One turn moves every row onto another: examples first, then more rows asked
J522: [ -1 -13   3 -13 -10  13 -10  -2  13   6   7 -32  46  -9 -25   7  14 -17
  -7  -8  27  -3 -29  -7 -11  35 -20  14]
J884: [ -2  -9  12 -39  27  21 -22  -8  12  12  14 -29  21   2   1  15  29 -30
  15 -15  19  -1 -13  21 -18  30 -10   4]
J790: [ -5   5 -29   9   5   7  -5 -14 -26   6   2  -4  13 -19  15  19   9  11
   9  -7  -8   8  -2  28   0  -5   3 -13]
J774: [-18  -2 -23   5 -30  18  -7   8 -14  -2 -13  -1 -17 -28 -22   8  17 -11
  -4   7  -3   1  -3  -5  13 -11 -18   0]
J657: [ 12   3   3 -14  17   9  -8 -12  -3  22  14 -24  54  -7   4   7  14   5
  14 -14  16   6 -19  18 -21  20  -4   0]
J75: [ -8   4   9 -38  11  31 -22   6  -4  19  -2  -5 -27 -13  -6   4  38 -26
  26   0   3   1   6  12  -8 -10 -17  -3]
J663: [-17  -1 -14 -22  11  23 -20  -3 -13   2  -3  -2 -33 -15   6  20  29 -24
  16  -2  -7   2   9  23   2  -7  -8  -9]
J159: [  9   7  34 -18  -2  12   7  -4  19  21   1 -23   2 -20 -19 -41  22 -15
   9  11  26  -6 -12   2 -10  27 -14  15]
J308: [ 10  18  10 -19   0  22  -8   6 -15  37  -3   0  10 -21  -7 -10  27   8
  29   1   4   7  -3   6 -15 -22 -13  -3]
J460: [ -1  15 -14  -1  -2  16  -6  -1 -26  21  -5   5  -3 -25   4   4  19  11
  21   1  -8   8   4  16  -3 -25  -6 -11]
J615: [-11 -13 -11 -23  27  14 -21 -18   3  -5  14 -27  14   0  12  30  20 -28
   5 -17   9   0  -9  33  -9  32  -2  -3]
J235: [  1  -2  16 -23 -19  24 -11  13  11  21  -1 -20  24 -16 -35  -9  25 -17
   5   1  25  -3 -22 -19 -12  11 -28  15]
J733: [  1   0  22 -47  19  29 -23   4   8  24   6 -18   1  -5  -8   2  37 -28
  25  -7  17  -1  -6  11 -19   9 -18   4]
J422: [-18  -9 -24 -14  19  15 -19 -15 -10 -10   6 -14 -13  -8  14  32  20 -24
   6 -11  -4   3   2  34   1  14  -1 -10]
J537: [-14 -15   2  23  -4  11 -21 -15  25   9  14 -43   2 -24  10 -24  13 -21
 -37   3 -16  -2   5  11 -34   5  -9 -11]
J108: [-13  -2 -18  19  -4  -4  12 -24  -2 -17  -1 -16 -19 -25   6  -7   4  -9
 -12   8   0  -3  -2  27  14  29   5  -2]
J940: [  6  -3  21  -8   7   3   8 -19  22   6  10 -34  23 -13  -9 -25  12 -16
  -4   2  28  -6 -20  14  -9  51  -6  13]
J43: [-12 -15   8  17  -2  12 -21 -14  29  12  15 -45   7 -22   7 -28  13 -22
 -35   3 -12  -2   3   9 -38   8 -11  -8]
J32: [-21 -12 -35  15 -21   8  -6  -6 -10 -16  -5 -13   5 -21 -11  23   6 -11
 -17  -2  -1   1 -11   6  13  14  -9  -1]
J555: [ -9 -13  15  13  -4  15 -22 -10  30  18  14 -44   6 -23   4 -33  17 -22
 -31   5 -10  -2   4   5 -40   5 -15  -7]
J483: [-10   8  -5  10 -12   6  11 -10  -4  -2 -10  -4 -40 -33  -4 -23  14  -9
   1  18  -2  -3   6  15  13   6  -4  -1]
J684: [-13 -10   8  18  -9  16 -21  -8  24  16   9 -37 -10 -27   5 -32  18 -21
 -31   8 -17  -1  11   5 -35  -6 -14 -10]
J846: [  2  -1 -19   2  14   3  -6 -19 -15   7  12 -18  41 -10  15  21   7   8
   6 -15   4   8 -13  29  -9  17   3  -8]
J924: [ -7   3   4 -14 -28  26 -10  18  -2  17 -12  -5  -7 -25 -35  -9  26 -13
   6   9   9  -1  -8 -18   0 -11 -27   8]
J574: [-13 -18 -23   6 -12   5  -8 -11   2 -12   6 -29  35 -11 -13  23   5 -14
 -18 -10  13  -1 -24   6   1  35 -11   6]
J267: [ 16  12  18 -25  10  19 -10   1  -3  38   7 -14  38 -12  -6  -8  24   5
  26  -7  17   6 -14   7 -24   1 -13   2]
J580: [-16 -12   1  23  -7  13 -20 -12  22  11  10 -38  -7 -27   9 -27  14 -20
 -35   6 -19  -1   9  10 -32  -3 -11 -11]
J129: [ -5  -8  -5  11   6  -6  11 -28  11 -12   9 -31  13 -15   4  -8   3 -13
 -13   0  14  -5 -14  26   3  51   3   5]
J898: [  1  13  21  -9 -12  14   9   0   7  17  -9  -7 -30 -30 -17 -39  24 -11
  11  19  11  -5   2   3   1   5 -14   8]
J776: [-10 -10  14  14  -7  17 -22  -7  27  20  10 -40  -3 -25   3 -35  19 -22
 -30   7 -13  -3   7   4 -38  -2 -16  -7]

J522 -> J235
J733 -> J75
J940 -> J159
Now these:
J657 -> J267
J776 -> J684

One turn moves every row onto another: examples first, then more rows asked
J423: [-10  13  19  -3 -13 -19   3   4   4  19 -19   4   5   1 -17 -33   8  16
  -5  13]
J230: [ 14  -3 -10 -17 -12  11 -26  12   4 -20 -23 -13  43 -33  -7  -3  -1 -18
 -11  11]
J178: [ 15  -2  -5  -7  -9  13 -26   2   4 -21 -19   4  48 -23   0  -9   0 -16
   4   6]
J312: [ -7   9  22   2 -11 -18  20  -1   3  25 -15  -5  -1   2 -21 -16  15   4
 -17   2]
J791: [-15   7 -14  -6  -8 -18 -13  16  -6 -20 -26 -35 -12  -1   0 -18 -20  13
 -26  -1]
J742: [ 14  -9  -8 -11  -9   6 -24  16  -3 -22 -18   2  44 -30   2  -4  -3 -20
  -3   8]
J29: [ 14  -1 -12  18   3 -14 -18   8 -17 -24  19 -27 -14   0 -23  13  -2  13
  -7 -23]
J737: [  7  -4 -30  12  25  11 -11  -9   7  -7  -4   0  15  -2   3  20  -7   1
 -11  27]
J294: [ 15  -1  -5   0  -4  21 -43   8  -3 -20 -12   1  40 -15 -20 -12  -5 -23
  -4   6]
J919: [  3   4   8 -18  12  21   5  13   7 -17 -31  -3   1  -8 -50  -4  13   0
  -5  -5]
J373: [-25  15  20   5  -6  -9  18  -1   1  19 -13   1   5   7 -15 -10   3   5
 -24   9]
J622: [  9  -2 -10  20   7 -14 -26  20 -15 -20  19 -28 -12  -1 -16  16 -13   5
  -2 -19]
J526: [  8   4 -16  12  12 -19 -29  16  -7   3  23 -35 -14   5 -17  11   1   5
   2  -9]
J49: [  9   5 -17  11  13 -12 -18   7 -12 -27  20 -22 -19  -9 -24  13  -2  14
   5 -17]
J495: [-19  15  24   8  -7  -9  21  -3   9  24 -16  -5   8   0 -13 -12   9   2
 -12   0]

J622 -> J312
J742 -> J29
Now these:
J373 -> J230
J423 -> J294
J791 -> J919

One turn moves every row onto another: examples first, then more rows asked
J104: [-12 -41  34 -30 -19   5  22 -10  22  14  13   9  13  11  21  -9 -23 -15
 -18]
J338: [-10 -46  27 -21  -3  20  21   9 -19  24   5  -7   5   9  16  -9 -23  -9
   2]
J285: [ -2  41  10 -29 -11   8  12  -8  10 -18   4  25   9  -7  19 -10 -35 -11
   3]
J953: [  9  40  20 -18 -17   5  28  17   6   0  -7 -16   1   8   9 -24 -23 -11
  -8]
J691: [-19  12  26 -44   1  -2  -9   6   5  -3   7 -17  26  -7  17 -17 -18 -12
 -29]
J436: [-18   3   1  13 -14   8   7   5   3  24   2 -38   1   2  20 -16 -31 -12
 -16]
J793: [-15 -44  28 -19   1  20  17   5 -17  25   9  -6   8  10  15  -9 -25 -10
  -2]
J841: [ 19  22  -6   6 -17   3  13   6   1  -6 -21   7  -7 -18  -3 -17 -31  -9
   6]
J593: [ -3  10  22 -55 -14  -1   7  27   1  -7  -5 -20  16  -4  22 -19  -9 -10
 -17]
J902: [-11  -8  26 -33 -17  36 -25  12  27  -1  15  14  16  10  11 -31 -17 -16
   5]
J187: [ -5  -6 -11  15 -24   8  11  14  -1  20 -11 -32  -8  -6  19 -15 -28 -10
  -3]
J176: [  2  38   5 -26 -13   8  12  -7   8 -20   0  28   6 -11  18  -9 -35 -10
   7]
J572: [ -4  44  24 -10  -4   4  15   1   9   4   4 -14  10   7   4 -23 -30 -13
 -19]
J508: [  3  38   6 -29 -16   8  14  -4   8 -20  -1  26   5  -9  19 -10 -33 -10
   8]
J192: [ -9  -6 -11  20 -18   7   4   5   0  21  -8 -29  -6  -9  16 -13 -32 -11
  -6]
J933: [ -4 -44  31 -34 -27   6  29   1  21  12   6   8   7  11  23 -10 -19 -14
 -11]
J219: [  1 -18  12 -27 -24  36 -26  16  22  -5   3  23   7  -2   8 -28 -17 -14
  17]
J834: [-19   3  12 -26   8  -5 -25 -10   3  -5   4  -2  26 -24   7 -12 -26 -12
 -26]
J686: [ -6  36  13   6   3   2   1 -14   8   3   3  -2  11  -7  -3 -18 -38 -13
 -18]
J195: [-13   3   2   7 -20   8  13  13   2  24  -2 -41  -2   5  23 -17 -27 -11
 -12]
J471: [  2  40   9 -31 -15   8  16  -3   8 -19   0  24   6  -6  20 -10 -32 -11
   6]
J592: [ -7 -49  21 -18  -5  20  20   9 -20  22   1  -2   3   5  15  -8 -23  -8
   5]
J634: [  2 -54  16 -20 -27   5  20  -7  18   9  -2  22   3  -4  16  -5 -24 -13
  -3]
J351: [ 20  29   4 -10 -24   5  27  20   1  -5 -20  -5  -7  -5   5 -22 -24  -8
   4]
J91: [ 12  -3   4 -47 -24  -1   8  32  -4 -13 -20  -8   5 -19  19 -17  -8  -7
  -1]
J152: [ -5 -17  13 -23 -18  35 -32   8  24  -4   8  25  11  -2   6 -27 -20 -14
  12]
J605: [ -1  39   8 -26 -11   8  10  -9   9 -19   2  27   8 -10  18  -9 -36 -11
   4]
J204: [ -7 -52  19 -16 -18   5  12 -17  19  11   5  22   8  -4  13  -5 -28 -14
 -10]
J5: [ -4 -10  -6 -18  -1  -5 -24  -5  -3 -11 -11  10  15 -38   4  -9 -25 -10
 -10]
J64: [  3 -50  22 -29 -31   6  28   1  18   9  -1  15   2   3  21  -8 -20 -12
  -4]
J588: [-13 -50  21 -11   2  19  12   0 -19  24   5   1   6   1  11  -6 -28  -9
   1]
J181: [ -7  -1  -4   8 -24   8  16  17   0  21  -8 -38  -7   1  23 -16 -26 -10
  -6]
J780: [ 11 -13 -10 -28 -17  -3  -8  16  -6 -15 -23   7   5 -36   9 -11 -17  -7
   2]
J247: [  1 -14  17 -34 -27  37 -19  23  23  -5   4  17   7   5  12 -30 -14 -13
  16]
J196: [-11 -11  20 -26 -14  35 -32   6  26  -1  14  20  16   3   8 -29 -21 -16
   6]
J575: [-13 -46  28 -21 -15   5  13 -18  22  13  13  16  13   3  16  -6 -28 -15
 -18]
J496: [  5  25  -2  13  -5   2   0 -11   4  -2 -10   9   2 -19  -7 -16 -38 -11
  -5]
J983: [ -4  -9  24 -37 -23  37 -19  21  25  -3  10  12  11  11  14 -32 -14 -15
  10]
J410: [ -1  41  11 -31 -13   8  15  -5   9 -18   3  23   8  -5  20 -11 -33 -11
   4]
J448: [-16 -46  25 -14   3  19  13   0 -18  25   9  -3   8   6  13  -7 -27 -10
  -2]
J706: [ -8 -51  19 -13  -2  19  16   4 -20  22   1   1   3   1  12  -7 -26  -8
   5]
J431: [-16  -2  -6  19 -13   7   2   0   2  23  -1 -32  -1  -6  16 -14 -33 -12
 -13]

J471 -> J508
J338 -> J592
Now these:
J593 -> J91
J104 -> J933
J686 -> J572
J983 -> J247
J187 -> J192

One turn moves every row onto another: examples first, then more rows asked
J805: [  2   1 -13  -6  20  14  14  17   3  26  24  16  -2 -28]
J37: [ 2 -8  3 -4 28  6  9  3 12 40 24  5  3  0]
J160: [-14   5 -21 -17  30   1  -7  17   3  11   6   6   2 -38]
J936: [ -3 -13  12 -16 -26  -6 -19  14  12   8   6  -5  10 -15]
J853: [ -7   4  -5  11  31   3  12  23  -8  -9  -4 -15  16 -27]
J547: [ 17 -10  -2   0 -17  23 -11   6  20  21  -9  14  -3 -26]
J955: [  7  12  -2  -2   1  28  14   9  12  10  33  13   3 -11]
J552: [ -6   7 -28   5   3 -12 -17 -21   2   7 -22 -24   0  10]
J377: [ 12 -11  13  16   1 -11 -31  12 -12   7  14  11  16  -3]
J798: [  4  17  -1   1   2  26  10  17  21  11  28  15   4 -13]
J858: [-12   6 -24  -3   4 -22 -13 -15   6   5 -16 -27  -2  11]
J490: [ -8   5  -5  -4  11 -15  -9 -23 -14  14  25   8  15  11]
J268: [ -6   0 -13  -8  14   4 -22 -23   7  35  11   3  -1 -35]
J212: [-24  18 -18  26  16   5   4  28  11   1   0  -9   9 -18]
J996: [ 15  15 -19  16  -3   2 -16 -17  -7 -14 -20 -14   4   9]
J629: [ 3 22 17  3 14  3  1 19 19  4 -7 14 16 19]
J833: [  5  20 -20  14  -5   5  -6 -11  -3 -11 -25 -13   6  15]
J379: [-17  27   8  19  12 -14   9  24  26  10  -6 -10  -1 -10]
J474: [-21  13  -3 -13 -21   8  -4  -9  -1  31 -10   3  11 -24]
J620: [ -6  16  -2  19   6   2 -17 -11 -25  30  -2  19  18 -11]
J635: [-12   9   1 -20  37 -14   8   5  -6  14  -2   4  17   5]
J79: [ -9  17 -23  20   9 -10 -16  -8 -27  -5  -5  -2 -16   3]
J67: [  8  -2 -25   0  -1 -22 -20  -8   6   9 -21 -19 -20 -14]
J920: [-15  29  -9   3   0   2 -21 -21   4   6 -16 -19 -20 -16]
J92: [-11 -19  -1  26 -11  -3   5   2 -12  -4  -2  14  -9  10]
J19: [  1  18  -6   5   6  19 -14  31  28   0   0  17   1 -23]
J283: [  6  -5   7  -4  -4   6 -18  -1  14   0 -31 -28 -15  -8]
J541: [ 29  11 -16  18   0   2 -17   0  -3 -11 -24  -5 -12 -18]
J319: [-25  10   3  16   0 -15  -4 -27 -11   0  16   6 -13  -5]
J662: [ 0  6  7 -1 14 21  5  2 21 19 32  2 13 11]
J143: [ 2 10 16 -2 16 13  9  8 23 18 24  4 16 12]
J861: [ 28   6 -17  11  -6  -8 -18  -4  -2 -12 -20  -9 -17 -15]
J463: [-15  -2  14   4   6   7 -14 -33   9  10  -2 -11 -11 -33]
J775: [ 10  -2  -7  -6  15  14  17  11   2  30  23  17  -8 -21]
J923: [ 0 -6  3 -9 34  2 12  8  5 33 21  5 10 -3]
J124: [ 11 -18  -6  13   4  -8 -13  12 -17 -10 -20 -11 -11  11]
J237: [  0 -32  11  15  -5  20  -6  -2   8   5 -19  -3  -7 -17]
J687: [ 12  -3 -20   1  10 -24 -24  -4   6   4 -14 -19 -22 -22]
J648: [ 15  -6   5   4 -19   4   2   6   1   1   6  19  12  21]
J347: [  1  13  20   3  26 -17  17  18   6   1  -9 -17   7 -18]

J124 -> J79
J629 -> J635
Now these:
J552 -> J67
J319 -> J463
J143 -> J923
J858 -> J687
J347 -> J853
J775 -> J955
J268 -> J547
J474 -> J936

One turn moves every row onto another: examples first, then more rows asked
J276: [-12 -23  14  13  17   5 -10  -3  12 -18   2   7]
J764: [ 20  -7  -5 -14   0  -1 -13  13 -10 -12 -32  -4]
J111: [ 24 -14   2 -21  -5 -11   6   8 -21   8 -20  -4]
J653: [ 15  -6  13 -19  16  -6  12 -12 -21  12 -19 -10]
J872: [-17  21  -5 -11 -22  -1  24  17   1 -10  25  -2]
J855: [ -7 -26   9   7 -16   5  16  15   6 -25  13  -8]
J297: [  0  12  13 -34  14 -14   6 -10 -21  -5 -21  -4]
J412: [-19 -24   2   2 -11  -6  14  10  -4  -7  28  -7]
J33: [-18  -6   5  -3 -21   1  15  -4   5 -12  33 -15]
J304: [ 29   9   2   3   7  -5   2  17  -9   9 -27   2]
J578: [  6  18   1  10  -1  15 -17  -4  27  -9   1  14]
J274: [-10  33  -1   7   5  13  -6 -13  12   5  10  14]
J411: [ -7  25  -2   5  16   6 -15   2  16   0   0  23]
J968: [-13   5  18 -21   6 -21  20   5 -25 -19  -7 -18]
J876: [-15  23 -14  -6 -12  -5   9  15  -1  12  26   9]
J979: [  0 -13   9  22   5  16 -12 -10  16 -10   1   9]
J161: [-23  21  -8  -9 -23  -3   9   4  -2  -5  29   3]
J770: [ -8  -6   5 -31   0 -11   0   3 -21 -29 -17 -18]
J848: [ 23  11  -7 -10   8   6   4   0 -16  21 -20 -13]
J444: [ -3  29  -8   0 -17   7   7  -1  12  11  26   1]
J367: [-13 -25   2   7 -23   1   2   6   1 -21  21  -2]
J914: [  9   4   1 -36  -6 -19   0  10 -21  -9 -22   3]
J973: [-6 41  2  2  9 14  8  0 16  0  4 11]
J698: [ -9 -17  14   7  -5   8  -9  -7  19 -31   9  -1]
J77: [ -6  13   2 -27   8  -5  18  -9 -26   6  -5 -26]
J107: [  8  -6  11 -10   2 -17  -4  19 -12 -29 -28  -1]
J153: [  4  -6  15  20  14  20   0  -1  21 -15  -7   6]
J799: [  8  21   8  -7  11 -10  26   2 -22  18  -7 -16]

J968 -> J107
J274 -> J161
Now these:
J914 -> J111
J412 -> J276
J77 -> J770
J872 -> J855
J578 -> J444

